Two rows play each game, the first against the second. How much does the first row win by? 20 is about a draw, 40 a big win and 0 a big loss. Wins can go round in a circle: one row can beat a second, the second a third and the third the first. Each row has two weighted sums of its numbers, A and B, taken from their middle values. A row wins by its A times the other's B, less its B times the other's A.
(0.27, 0.32, 0.69, -0.04, -0.05, 0.42, 0.18, 0.43, -1.30, 0.07)
(-1.25, 0.68, 0.42, -0.93, 1.48, -0.40, -2.30, 0.33, -0.71, -0.78) 22
(-1.02, 0.19, -2.14, 0.87, -1.64, 0.61, 0.70, -2.24, 0.76, 0.18)
(1.21, -0.77, -0.07, -0.18, -0.57, -0.63, 0.11, 1.29, 0.58, 1.60) 21
(-0.51, -1.66, 0.46, -0.58, 1.50, -0.65, 0.23, -0.21, 0.37, -1.39)
(-0.22, -0.23, -0.67, -0.14, -0.92, -0.10, 0.16, 0.38, 0.24, 0.26) 36
(-0.79, -0.49, -1.98, 0.63, -1.75, 0.21, 1.51, -1.88, 0.98, -0.70)
(0.41, 0.58, -1.38, 0.51, -1.44, 0.11, 2.41, 1.14, 2.28, 1.02) 11
(0.81, -0.23, 0.16, 0.06, -0.45, 0.06, 0.73, 1.17, 0.36, 0.98)
(-0.64, 0.97, -0.63, 0.57, -0.49, 0.64, 1.30, -1.15, 0.44, -0.88) 17
(0.01, -0.47, -1.10, -0.27, 0.68, -1.11, -0.20, -1.19, -0.10, -0.10)
(2.15, -0.87, 0.95, 0.35, -0.10, -0.14, 0.31, 2.00, 0.34, 2.19) 18
(0.07, 0.35, 0.38, -0.34, 1.30, -1.00, -0.44, -0.47, -1.14, -1.06)
(-0.47, -0.11, -0.51, -0.76, 0.57, -0.98, -0.98, -0.60, -0.34, -0.40) 21
(1.03, -0.55, 0.27, -0.04, 0.05, -0.57, 1.22, 0.27, -0.79, 0.58)
(-0.78, -0.10, -1.26, -0.01, 0.55, -0.97, -1.26, -1.81, 0.29, -0.45) 27
(0.61, -0.60, -1.76, 0.88, -1.42, -0.34, 1.49, -0.56, 2.13, 0.81)
(-0.09, 1.58, 1.07, -0.07, 1.91, -0.27, -1.05, -0.27, -0.79, -1.24) 16
(-0.26, -1.24, -1.26, -0.19, -0.88, -0.75, 0.39, -0.54, 0.64, 0.13)
(-0.76, 0.11, -0.24, -1.19, 2.28, -2.14, -2.42, -0.56, -0.56, -1.03) 14
(-0.86, 0.48, -0.63, -0.21, -0.41, 0.54, -0.40, 0.02, 0.23, 0.29)
(-0.26, 0.06, -0.93, 0.48, -0.70, 0.22, -0.22, -0.33, 1.30, 0.91) 18
(-0.78, -0.78, 0.27, -0.05, 1.20, -0.84, -0.14, -1.03, 0.62, -2.19)
(-0.79, 0.93, 0.71, -0.44, -0.20, 1.07, -1.45, 0.95, -0.86, 0.24) 8
(0.13, -1.25, 0.80, 0.15, 0.33, 0.28, -0.16, 0.07, -0.10, -0.55)
(-0.46, 0.58, -2.11, 0.87, -2.03, 0.39, 1.67, -1.06, 1.73, -0.09) 18
(-0.88, 0.94, 1.11, -0.68, 3.31, -1.86, -3.15, -0.36, 0.45, -2.76)
(1.30, 0.33, 1.26, 0.20, -0.30, 1.18, 1.05, 1.85, -0.88, 1.76) 11
(0.59, 0.54, 0.10, 0.00, 1.47, -0.71, 0.30, -0.23, -0.38, 0.12)
(-1.29, 0.90, 0.56, -0.91, 0.46, 1.44, -1.68, 1.22, -0.98, 0.31) 17
(-1.04, 0.23, -0.75, -0.39, -0.73, 0.31, -1.25, 0.08, 0.11, 0.33)
(-1.31, 0.03, -2.20, 1.18, -1.17, 0.54, 0.07, -3.08, 0.66, 0.28) 13
(-0.44, -0.12, -0.61, -0.10, 0.29, -0.98, -0.87, -1.02, 0.48, -0.44)
(2.20, 0.79, 1.52, 0.82, -0.91, 0.92, 1.53, 2.45, 0.39, 1.57) 19
(0.12, 0.98, 0.59, 0.06, -0.27, 0.70, 0.69, 0.09, -0.96, -0.19)
(-0.64, 1.07, 0.38, 0.15, -0.62, 1.13, 0.18, -0.06, -0.40, -0.92) 23
(0.54, 0.63, 1.15, 0.72, -0.16, 1.20, 0.83, 0.35, -0.28, 0.19)
(0.92, -0.79, 1.03, -0.08, -0.66, 0.39, 0.16, 0.83, -1.36, 0.85) 19
(-1.00, -1.05, -0.99, 0.11, 0.37, -0.57, 0.14, -1.73, 0.73, -1.49)
(0.24, 0.37, 0.66, -0.51, 0.59, 0.14, -0.09, 0.79, -1.34, 0.19) 23
(0.21, -0.30, 1.25, 0.07, 0.54, 1.31, 0.63, 0.67, -1.24, 0.24)
(0.45, -0.49, 0.07, 0.62, -0.55, 0.39, 1.49, 0.31, 0.86, 0.27) 21
(-0.45, 0.70, 0.68, 0.10, -0.62, 1.48, 0.47, 0.52, -0.16, -0.24)
(-1.21, 1.22, -1.48, 0.48, -0.40, -0.22, 0.28, -2.59, 0.43, -1.55) 18
(0.72, -0.55, -1.70, 0.91, -1.35, -0.23, 0.02, -0.38, 1.93, 1.70)
(-0.55, -0.77, -1.25, -0.36, -0.71, -1.06, -0.40, -0.84, 0.07, -0.23) 9
(0.39, 0.29, 0.62, -0.45, 1.55, -0.78, 0.61, -0.12, -1.28, -0.65)
(-1.84, 0.91, -1.16, -0.34, -0.58, 0.27, -0.82, -1.32, 0.04, -1.02) 15
(0.54, 0.15, -0.38, 0.13, -0.77, -0.23, 0.50, 0.63, 0.65, 0.69)
(0.88, -0.66, 1.37, 0.10, -1.10, 1.46, -0.02, 2.01, -0.24, 1.41) 21
(-0.18, -1.00, 0.79, -0.25, 0.11, 0.54, 0.56, 0.21, -0.80, -0.34)
(0.22, -0.50, 0.01, -0.18, -0.53, 0.10, 0.63, 0.59, -0.21, 0.45) 26
(0.49, -0.03, 0.41, -0.11, -0.69, 0.65, -0.41, 2.06, 0.36, 1.82)
(-0.14, -0.35, -0.69, -0.52, 1.27, -1.64, -0.27, -0.82, -0.35, -0.50) 17
(-0.45, -0.61, 0.92, -0.54, 1.29, -0.16, -1.24, 0.30, -0.47, -0.87)
(0.59, -0.99, -1.65, 0.79, -1.26, -0.59, 1.05, -0.51, 1.97, 1.01) 26
(0.46, -0.09, 0.38, -0.20, 0.09, -0.02, 0.47, 0.14, -1.28, 0.01)
(0.76, -0.40, -1.13, 0.43, -0.71, -0.65, 0.17, 0.38, 1.53, 1.45) 23
(0.47, -0.64, -1.79, 0.56, -0.55, -0.89, 0.67, -1.43, 0.76, 0.74)
(0.56, -0.40, -1.11, 0.11, -1.00, -0.52, 0.47, 0.36, 1.29, 1.20) 21
(-0.24, -0.07, 0.16, -0.18, -1.57, 0.80, 0.07, 1.14, 0.42, 0.18)
(-0.85, 0.01, -0.01, 0.31, 0.20, -0.08, 0.50, -1.67, 0.19, -2.56) 21
(-1.79, 0.74, 0.68, -1.10, 1.77, -0.71, -2.52, -0.42, -0.81, -2.55)
(-0.36, 0.22, 0.04, -0.95, 0.71, -1.01, -1.16, -0.24, -1.08, -0.48) 12
(1.42, -0.10, -0.25, 0.81, -0.40, -0.32, 0.27, 0.87, 2.00, 1.11)
(0.67, 0.58, -0.35, 0.57, -0.52, 0.04, -0.06, 0.57, 1.46, 0.96) 17
(0.40, 0.79, 0.36, 0.13, -0.07, 0.64, 0.68, 0.91, -0.12, 0.73)
(1.72, 0.34, 0.82, 0.51, -1.47, 0.74, 2.38, 2.22, 1.41, 0.73) 20
(-0.49, 0.52, -1.01, 1.08, -0.28, 0.47, 1.65, -1.59, 0.93, -0.90)
(-0.63, 0.32, -1.80, 0.66, -1.66, 0.17, 0.60, -1.31, 1.34, 0.05) 20
(-0.09, 0.62, 0.95, -0.22, 1.37, 0.02, -0.54, 0.11, -0.95, -0.50)
(-2.08, 1.31, -0.31, -0.64, 0.40, 0.53, -2.10, -0.37, -0.72, -1.15) 18
(0.05, 0.23, 0.57, -0.21, 0.94, -0.14, -0.54, 0.46, -0.54, 0.12)
(-0.28, 0.28, 0.26, -0.68, 1.37, -0.59, -0.99, -0.28, -0.67, -0.94) 18
(-0.06, 0.34, -0.56, -0.09, 1.62, -1.54, -1.07, -1.36, 0.32, -0.51)
(-0.01, -0.27, 1.95, -0.02, 0.28, 1.75, -0.82, 1.12, -1.42, 0.75) 15
(0.41, -0.23, -0.87, 0.04, -0.81, -0.44, 0.43, 0.16, 0.77, 0.92)
(-0.78, -0.08, -1.21, -0.12, -0.41, -0.35, -0.02, -1.21, 0.20, -0.23) 19
(-0.09, -0.27, -1.65, 0.34, -1.30, -0.27, 0.14, -1.06, 1.10, 0.52)
(0.53, 0.36, 0.56, -0.32, 1.35, -0.60, 0.51, 0.06, -1.38, -0.37) 16
(-0.36, 0.40, 0.29, -0.12, 0.67, -0.21, -1.17, -0.10, -0.20, -0.31)
(0.51, -0.01, 0.34, -0.24, 0.22, 0.02, 0.17, 0.81, -0.62, 0.73) 18
(-0.49, 0.40, -0.86, -0.16, 0.59, -0.74, -0.61, -1.05, -0.05, -0.42)
(-0.34, -1.27, 1.78, -0.26, 1.42, 0.85, 0.57, -0.11, -0.94, -1.63) 29
(-0.14, 1.36, 0.35, -0.02, 0.05, -0.03, -0.01, -0.31, -0.87, -0.54)
(-0.33, -0.19, 0.15, -0.36, 0.36, 0.18, -0.47, -0.05, -0.40, -0.15) 23
(1.45, -1.15, -0.89, 0.39, -0.85, -0.90, 1.03, 1.35, 2.50, 1.28)
(0.60, 0.83, 0.18, 0.34, -0.33, 0.47, 1.23, 0.52, 0.19, 0.36) 19
(0.00, -1.18, -1.02, 0.15, -1.04, -0.16, 1.21, -0.58, 1.21, 0.09)
(1.69, 0.51, 0.89, 0.72, -0.68, 0.39, 0.99, 1.60, 0.86, 1.32) 24
(1.07, 0.04, -0.94, 0.87, -0.48, 0.06, 1.16, 0.48, 1.85, 1.81)
(0.39, 0.13, 0.90, 0.13, 0.53, 0.30, -0.46, 0.56, -0.67, 0.36) 19
(-1.12, -0.21, 0.86, -0.69, 0.53, 0.63, -0.68, 0.16, -1.26, -1.19)
(0.75, -0.63, -0.83, 0.09, -0.54, -1.41, -0.52, -0.44, 0.78, 0.65) 26
(-0.73, 0.77, -0.36, -0.39, 1.66, -1.73, -0.50, -1.55, -0.32, -1.95)
(0.09, 0.00, -1.69, 0.32, -1.46, -0.18, 0.67, 0.01, 1.58, 0.91) 18
(-1.35, 1.66, -0.46, 0.21, -0.80, 1.04, 0.57, -0.74, 0.13, -1.35)
(0.46, 0.07, -1.76, 0.83, -0.53, -0.73, 1.20, -1.76, 0.85, 0.54) 20
(1.19, -0.60, -0.01, -0.02, 0.27, -0.74, 0.67, 0.52, 0.06, 1.21)
(-0.40, -0.71, -0.43, -0.58, 0.23, -0.67, -0.56, -0.40, -0.29, -0.29) 17
(-0.08, 0.27, 0.34, -0.10, 1.37, -0.18, -0.27, 0.01, -0.12, -0.36)
(0.25, 0.21, 0.10, -0.06, -0.12, 0.09, -0.03, 0.35, -0.25, 0.29) 17
(0.19, -0.66, -1.59, 0.63, -1.34, -0.67, 0.80, -0.72, 1.51, 0.51)
(-2.32, 0.56, -1.89, 0.07, -0.70, 0.29, -0.53, -2.52, 0.04, -1.29) 16
(0.30, -0.21, 1.04, -0.10, -0.06, 0.76, 0.58, 0.70, -1.16, 0.38)
(-0.71, -1.64, -1.31, -0.75, -0.36, -1.49, -0.95, -0.93, 0.08, -0.08) 19
(0.10, -0.36, 0.41, -0.37, 0.10, 0.23, -0.62, 0.78, -0.49, 0.46)
(1.82, -0.19, 1.70, 0.54, -0.63, 0.80, 1.29, 0.63, -1.94, 1.37) 13
(-0.12, 0.81, 0.27, -0.28, 0.90, -0.06, -0.13, -0.02, -0.82, -0.33)
(-0.23, 0.64, 0.71, -0.22, 0.65, 0.39, -0.80, 0.13, -0.86, -0.45) 18
(0.50, 0.20, 0.92, -0.23, 0.58, 0.19, 0.02, 0.21, -1.45, 0.09)
(0.03, -0.43, 0.05, -0.33, 0.50, -0.56, -0.60, 0.03, -0.35, 0.07) 18
(2.05, 0.79, 2.51, 1.17, -2.32, 2.74, 1.99, 2.04, -1.22, 1.89)
(0.37, -0.16, -0.99, 0.95, -0.54, 0.21, 0.73, -0.61, 1.62, 0.74) 29
(0.01, 0.29, -0.09, 0.29, 0.47, -0.40, -0.96, -0.52, 0.73, 0.19)
(0.92, 0.15, 0.34, 0.26, -0.18, 0.33, 1.41, 0.32, -0.78, 0.37) 14
(1.40, -1.00, 0.02, 0.65, -0.81, -0.25, 0.52, 0.82, 1.53, 0.90)
(0.83, -0.33, 0.79, -0.24, -0.65, 0.67, 0.24, 1.60, -1.05, 1.21) 18
(-0.69, 1.47, 0.95, -0.22, -0.76, 1.53, -0.34, 0.38, -0.96, -0.61)
(0.38, 0.30, 0.50, -0.14, 0.29, 0.41, -0.35, 0.95, -0.56, 0.77) 19
(-0.24, -0.01, -0.68, 0.10, -0.88, 0.06, -0.22, -0.17, 0.83, 0.37)
(-0.35, -0.22, -2.31, 0.84, -2.22, 0.20, 0.79, -1.63, 0.97, 0.84) 14
(-1.65, 2.44, 0.05, 0.23, 0.88, 0.07, -1.94, -1.40, 0.03, -1.99)
(-0.19, -1.55, -1.13, 0.17, -0.16, -0.56, 0.55, -1.01, 1.00, -0.21) 38
(-0.07, 0.60, 0.20, 1.10, -0.83, 0.62, 1.51, -1.33, 0.92, -1.80)
(0.21, 0.11, 0.35, -0.03, -0.29, 0.49, 0.25, 0.66, -0.58, 0.60) 22
(-1.20, 0.96, 0.97, -0.43, 1.84, -0.16, -1.68, -0.63, -0.19, -2.57)
(0.08, -0.01, -0.63, -0.32, 0.67, -0.67, -0.17, -0.41, -0.28, 0.16) 18
(-0.60, 1.27, 0.37, -0.18, 1.41, -0.34, -0.76, -0.60, -0.52, -1.30)
(0.06, 0.16, 0.02, 0.11, 0.02, 0.56, 0.19, 0.51, 0.36, 0.73) 22
(0.10, 0.53, 0.09, 0.20, 0.68, 0.10, 0.26, -0.20, 0.07, -0.20)
(-0.62, 0.94, 0.16, -0.33, 1.30, -0.77, -0.98, -0.66, -0.50, -1.43) 19
